Named turns come first, each shown by rows before and after it. Which turns, in which order, take the first row of each pair that follows to the second? Write the first one first, as in the answered first pair.
Reze:
[  1   4   8  -4 -21   1  11  13   3   3  -7   4  22  -5  16   3 -12  -4
 -11  -6  -2   0 -12  -2   2   2  -4 -12  -6  -5  -3  14   3  -2   5  -8
  -3 -18  -8  -7  -8  -3   1] => [  5   5   8  -4  -9   4   7   8   0   2 -11   1  22  -1  17   3 -17  -2
 -10  -1   1   6 -20   4  -1   0   2 -16   1  -5  -6  15   3   2   7  -5
  -7 -23   1   1  -7  -2   1]
[ 11  -2  -4  -6  -1  13  -7  -3   6  -1 -11  -3  -6  -5  -4   4   3   4
  -4   3   8   8   3   3  -2  -1  -6  -7   3  -4   1   5   5   1 -18  -9
   3   7  -5  -3   3   5  -5] => [  9   0  -2  -4  -7  14  -4  -2  12  -1  -8   0  -6  -9  -6  -1   4   6
  -1  -2   8   8   4   3  -1   3  -8  -5  -3  -5   3   4   3   0 -19 -12
   3   7  -9  -5   0   6  -3]
[  7   3  -2  -9  -4   6   1   8  -8  -6   1   3  -1 -18   7   5   6   2
   4  -7  -5  -5   4   0   2   0   3  -3 -10 -10   6  -9   5 -16   0   8
   4  -2  -3  -6  -1   3   7] => [  9   9   1  -7  -2   3  -1   6  -6  -6   1   0   0 -15   4   2   4   4
   4  -5  -1   0  -1   1   1  -5   4  -6 -11  -8   9 -11  10 -23   1   9
  -4  -8   5  -2  -1   3   5]
guta:
[ -9   9   9 -16   0   5  -2 -10   4  -2   1 -11   4  -6  -9   6   7   1
   5  -1  -1   1 -13  -7   0   5   6  -9  -3   0   0   8  -4   0  12   6
  -5  10  -5  -4  -5   2   3] => [ -6   4   9 -14  -7   6  -4  -7   2  -3  -3 -12   3  -6 -10  13   1   1
   3  -4  -4  -2  -8  -7   0   7   7 -10  -5  -1   1  13  -5  -4  12   0
  -3  13  -7  -5  -6   0   1]
[ 21   9   9   7  -6   1 -10   0  22 -18   3  -1  -8  -3 -10 -12  -5   5
  14  -4   5  -5  -1  -8   5 -11  18  -2   2  24   8 -16  -7 -17   9   6
   5  -7   9   5  -8  -2  -7] => [ 11   9  16   1  -2  -5   6  -2  21 -16  11   4  -7  -4  -4 -18  10   4
   6 -14   4  -8  -3 -14  13  -9   5   4  -8  18  10 -17  -8 -13  11  11
   1  -3   4   3  -2  -1   5]
[ 20   0   9  12  10  -5 -14   4  -2   3 -17 -22 -21   6  -5  -7  -6  -6
  -1  19   3   4  -6  14  11  -3  -3   5  25 -11  -5  17 -15   2  11 -12
 -30 -52  29  -2 -12  11   8] => [  0  -3  20   8   6 -12  15  -4  -2   6   2 -11 -16   0   4 -17  23  -8
 -14  -3   0  -6  -3  -2  28   8 -28  19   8 -20  -3  21 -16   8  19  -4
 -33 -38  10 -11  -2   5  27]
lam:
[ -9  11  14  -3 -17   7 -13   7  -7 -10   7   5 -21 -10  12   5   8  -8
  -3   5  -8  -6 -17   0   9   6  16   0  11  -6   9   0  -6   6  23   8
   5 -17  12  14  10  -9   5] => [ 12   7  10 -13  -7  14 -18  11  -2 -13   3  -2  -5   3   3  -8  13 -25
 -10  14  -4  13  -8  12   6  -5   3  -6   8  -6  -4   1 -14   7  16  -4
  -8 -23  12  23  -7  -8   1]
[ 24   1 -11  -7  -6  -7  -4   7   6  12 -11   2  -4   4  -2   0  11   1
  -1  11  11   9   5  13 -12 -10 -10  -8  -8  -3   2   7  12   0  13  -6
 -10 -12 -11  -6  -6  -5   8] => [  6   5  -1   1 -10 -15   5   3   7  12  -3   7 -16  -8   6   2   9  11
   2  -4   7  -8  -2   1  -4  -4  -4   1  -6  -5  11   6  20  -3  20  -1
  -3  -4 -13 -16   7  -4  17]
[-12 -12  -2  -7   7  12   6  -3 -13  -5   1  -4   3 -14   7  14  -7   0
 -12   8  -1 -13  -3   2  -1  10  -2  -5  16  -5  -4   6   2   8   6  11
  -4   4   6  -3  13  -5  -6] => [  0 -14  -3 -14  17  11   8  -2  -9   1   2  -7   9  -4   3   2  -1 -10
 -13   9   0  -1   2   8  -4   7 -15  -7   9  -5 -14   8  -2  13   1   5
 -11  -3   3   3   4  -6  -5]
[ 14  13 -24 -10   2 -11   2  22  -1   7  -1   4  14  -3   9   4   0 -18
 -16 -11   0  11 -13   4  -5  15 -13  17 -24  -5 -19   3 -15  12 -19   4
   1 -29  -4 -10  -3 -22   3] => [ -4  13 -19   1 -12 -14   2  17  -6   7  -1   9   1 -17  15  15 -11  -4
  -9 -14  -4  -7 -25  -9  -3  20   3  19 -12  -3  -8   0  -9   9  -9  10
  13 -26  -1 -17  14 -23   7]
Then:
Between the rows of a pair lie 2 to 3 turns.
[  0  11  28 -22  22  -3  -1 -17  -1 -18  11   1  10  -5  12 -13   4 -21
 -13  13  -3   4 -11  -5   9  13  -1 -10  11 -10 -31   7 -11  24  20  10
  -8   2   1 -15  17   3  23] => [ -6   9  31 -18  18  -2   1 -12  -3 -18  10  -1   6 -12  17  -7  -3 -15
  -9  10  -3  -3 -17  -7  12  15   8  -7  17  -8 -21   8  -6  21  22  16
  -4   4   3 -14  23   2  21] => lam lam lam
[  3  20  -3  11 -23  -1 -16   0 -12   2  11  10 -15  -4  -9  10  -4   4
   4   9 -10 -11 -18 -14  10   1  20   5 -10 -17   4   0  23   3  16   8
  13   7   2  -1  16   1  -4] => [ 21  16  -9   6 -14   5 -28  -2 -13   0   0   1  -6   4 -18  14 -13  -5
   9  22  -8   0 -13  -5  -1  -2  21  -4  -7 -14  -1  -2  22   1  12   3
  11  -1   8   8   3   2 -14] => lam lam lam
[ -2   1  -1 -13   4 -15  17 -13 -11  14   9  -1  -7  -5   7  -7  12 -12
 -22  -3  -9  11  -3  14   4   5  -9  11 -17  -6   0   9  -8  10   7   6
 -20   3  -9  -3   5   5   5] => [-12   4  -1  -6   1 -16  18 -13 -14  17   5   0 -15 -17  10   1   2  -4
 -15  -6 -13  -4 -10  12   5   4   2  15 -10  -2   8   6  -8   6  13  10
  -9   2  -5  -7  15   4   4] => lam lam lam
[ 20 -27 -18 -20  29  13   9   3 -33  10  -5   3   8 -23   2   7 -17  24
 -17  32   4 -23  22  -6  15  30 -12  -6  38   7 -10   3  -3  17   1   4
  15  -4   5  17  13  13   0] => [  8 -22  -9 -15  22   8  19   0 -33   9   3  11   2 -28   9   8 -13  34
 -19  17  -1 -30  18 -12  23  35 -13   1  30   7  -1   2   2  12   3  11
  19   4  -2  10  21   9  10] => lam lam
[-12  10   8  12  21  -5  -2 -25  11   8  11   0   9  17   3 -10   5   1
  -4   6   1  10   4 -12   3  10  -6   1  -5  -6  -9 -13   0  -5   7   2
   0  -2   8   7  13  -4  -6] => [-15  -1   5   7  16  -5   5 -25  10  10  11   3   7  14   4  -6  14  -2
  -4  -1  -1   2  14 -16   7  13 -10   5 -10  -9  -9  -8   0  -1   5   1
   4   9  -6   3  11  -5   1] => Reze Reze
[ -8   6   5  14  -7 -10   1  11 -16  -3 -19  11   1 -17   4 -23  -9   4
 -11  -9  -6  -8  -8  -9 -10  12  12  -1 -16  -6  -4  -1  13  -1   2   2
  -7  -9  -3   1   9  -3   7] => [  5   5  -1   7  -1  -6  -6  13 -16  -4 -26   7  10  -8  -4 -28 -10  -5
  -8  -3  -3   6  -2   0 -18   8   6  -6 -17  -5 -15   5   9   1  -5  -6
  -9 -12  -4   8  -4  -6  -2] => guta lam
[-19  -2  15   2   4   2  16  -9  -6   2  14  -1  -2  -6   9  -7  12   0
  -1  -7   0  -8 -13  -9  14   7  -1   6  -1  -1   8  -1   5   5   8  13
  -5   6   0   1  18   2  10] => [-13  -2   8   5   7   4   1  -6 -11   1   2  -6  -6 -10   9  10  -8   1
   9   8  -3 -14 -18  -5   6  10  14   3  12   1  10  -2   6   3   6  15
   2   3  10   1  19   2   1] => lam lam lam
[ -6 -28 -16 -14  19  -3  -4  -8 -12  -6 -10 -15  11   5   5  14  11   9
  -4  18   9   1  -3   0   9   2   3   6  15  -1   0  -7   1   4   2  15
  -7 -12  14  23  21  -7  -8] => [-16 -22 -10  -9  11  -5   2  -7 -16  -6  -5  -9   5   1  10  17  13  17
  -3  11   7  -5  -9  -6  15   4   7   9  17  -4   5  -8   2   5   6  20
  -1 -12   9  17  27  -7  -7] => lam lam
[  1 -18   5   1 -10   9   0   1   3  -8  12   7   3   2   6   3  19  10
  -6   0   1 -10  12  -6   1   4  -9   3 -10   1  -9   7  -1   4  -6   0
  -8   4 -21  -2 -11   4   2] => [  0 -14  -3   8 -12  13 -13   7  -1  -8   1   1  -7  -5   3  15  -5  18
   1   6   0 -17   4  -6  -8   1  16  -1   4   8  -1   2   1  -4  -9   6
  -1   2  -9   0 -10   4  -6] => guta lam lam
[  1 -14  -2 -13  24   6   1 -10  -7   1   5  -8   4  11  -4  -3  12 -14
  -4  16   0   4   6   3   4  -2  -8   1  -5   0 -12 -10 -11   8  -3   4
  -4   9  -8  10   1  -1  -3] => [ -9 -11   4 -10  16   0   9 -12  -3  -1  10  -2   2   5  -1  -8  17 -11
  -5   6  -1  -4   9  -5  11   3 -10   7 -14   2  -4 -11  -9  10   3   9
   0  12 -15   5  10  -3   4] => lam lam lam
